Rotation paths and how fast each direction turns (degrees a step)
Each turn is a multiple of 5 degrees from 10 to 175, or 0.
Each row of a path follows its step; steps can be skipped.
Path 1:
step 1: [  3  -7  15  26  14  16   0 -20  20   0  -6  17  16  -6 -25  16 -36  15
  32 -15   1  -9  18  18 -24  -5 -49  30 -13  16  52  15   8 -10  37  -7
 -30   3  22  52  23   2   2 -32   5  -1 -16   6 -26 -19 -20  -2  -7  12
 -12 -14  11 -26  41  -2  24  -5 -23]
step 4: [ 12  20   4  31 -22 -12  -1  32  37  36  -5 -37  -3  -1   2 -29   1  25
 -56   5   6  16  -9 -16   1   9 -20   3  43  12 -17  14   8  -9 -34  22
  -4   8 -11 -33  12 -20  12  11 -28 -49  -9  20  14  37  13 -16  12  30
  -9 -16 -22   9   3  -2   2 -23 -11]
step 6: [ 30  13  32  12 -35  -5  36 -13 -18  33   6 -12   6  10  -7  -9  -3 -25
   8 -31  21   8   3  57  -6 -12  -8  21  14  -1  -2  29  -7 -10 -39  -5
 -28 -12 -19 -10  24 -30  16   1 -21 -11   0  -6  -8  14 -22  22 -12  69
 -18 -11   0  -5   8  -2   1  10 -38]
step 7: [ -6  -4  -5   7 -12  -9  13  15  -4  10 -23 -17  19 -24  30  11  20   0
  52   4  13  -9 -10  -4  48   1  35  40 -18  -2  42  -3  24 -15  17  -6
  -7   6  -8   2  -2   5 -29 -37  21  21 -20  -6 -25   4 -18  54   4  -7
 -38   3 -16  -5 -23  -8 -20  -9 -43]
step 8: [ 36  40  31   9   0  -9  26  -8   6   7 -17  25  34  -3  19 -29 -26  24
  27  -3 -12  14   9  20 -10  -5 -26  -9 -13  16 -25   5  54 -22  -2 -33
  13 -34 -20   8  -1  14  12 -27  32   4  -7  16 -28  16 -21   2  -3  35
 -13   0  25 -20  13 -36  19  23   8]
step 12: [-41  -6   4  -9  10 -11  13  -9  27  23  24 -30  15 -31 -18  -7  39 -10
   1  13   6  15   0  30 -20 -35 -26  15  11 -17  52 -35  29  30   6   3
 -20  -4 -11  -7  16  13 -12 -55 -11   2  -1  -4  -4  37   9  13  14  13
  31  -5 -12 -16  30  10  15 -14 -22]
step 21: [-12  27  10  -3  14 -29 -16 -14 -25  -3 -25 -20  12  -4 -32 -26  16  51
  -1  19   0  35  -1  -8 -16   2 -31   4   6  -7  18 -43  57 -15   8  23
  -4  23 -21  -6  -2 -30 -43   2  20   5 -22  -4  20   5 -35 -38   3 -10
  -7 -23  18  17  14  -6  25  -3 -13]
step 29: [ 26  56 -17  -4 -14   5  -1  -3   1  -7   0  10  25 -33 -21 -20 -33  -8
 -11  19  32 -13  18  12  -3  14 -74  -7 -16  -8  18  20   2 -11 -27 -19
 -16  -1 -21  16  -5   3  -8 -11 -28  -2   7   2  -4  19   4  -9   9  35
   8  41   7 -12   4 -39  22  -9 -38]
[  5  -1  -7   1   0 -17  -3   1   6   0  -7  -6  -1  -4  -5  -4   6  -5
  -3  -6  -2  -1  -4  -6   4   7  -7  -6  -8   0  -4   8  -4  12   1  -4
  11   1  -7   7  11   6   4  -5  -6   2   4  -3   0  -2  11  -9  -4  -1
  -1  -5   0  13   2  -9  -1  -2   0]
55
[ -1  -7  -2  -7  -4   1  -6  -3  -1   5  -1   9   3   8   8  -9  -4  -5
  12  -6   2   4   1  -2   9   7   2 -12  -3   5  -3   5   2 -10   7  -6
  -2  -2   0   7   2   6   3 -13  -3  -6  10  -3   3   1  -8   5  -5  -5
  -6  -4   2 -12  -4  -3  -1   2   7]
40
[ -1   0  10  -8  -3  -8   7  -5 -12   6 -14 -12   3   8   4   7  -6  -1
  -7  -6   6  -5   6  -8   5  -2   5  -3   2   5   3  -2   4   0   1  13
   4   9   1   0  -8   3   3   1  -4   3   0   9   7  -5  -1   4   4   4
   0   1   1   3   4  -7   0  -2   9]
170
[  2  -9   6  -4  -5   9  -8   8  -2   1  -1   3   3 -11  -2  15  -2   1
   1   0  -3   0  -8  -7   9   9   0   1   6   5   6   3  -5   3  -4  -4
   4   3   7  10   6  -1  -5   0   7   9  -1   7  -4 -13   0   9   4  -8
   7  -8  -4  -1  -7   1   0  -1  -3]
170
[  4   3   1   3  10   4   6  -3   9   3   3   2  -1   5  13   7  -8   8
  -7   2  -4   7  -3  -9  -5  -2   3   2  10 -10 -10   0   3   3   7   5
   3   3  -2   6  13   3  -8  -3  -4  -3   0   2  -1  10   5   1   9  -1
   0  -8   2   0  -5  -3   1   6   9]
80
[  4 -11   3  -2  10  -1  -4  -1  -4   1  -1  -5   2   1   0   7   4   6
   0   3   4   1 -13   5  -1  11   5  -4  -2  -6  -6  12   4  -7  -7   9
  -7   0   9  -8  -4  -5   3  -8  -4   7   2  -3  -1   6   4 -11  -1   1
  -1  -3  11   3   1   7  11  -8  -1]
65
[ -4   0  -5  -4  16   0   0  -2  -1   2   2   1 -10 -15  -6  -3  -2  -5
  -5   3  -5  -4  15  -1  -2   9  -7  -7   6   7  -6   1   0  -6  -5   8
   3  -3   2  -6   3  -3   7   1  -2   5   3  10   1   4   3   6   8  -6
 -12   1  -2  -4  -2  -3  -6   3  -4]
55
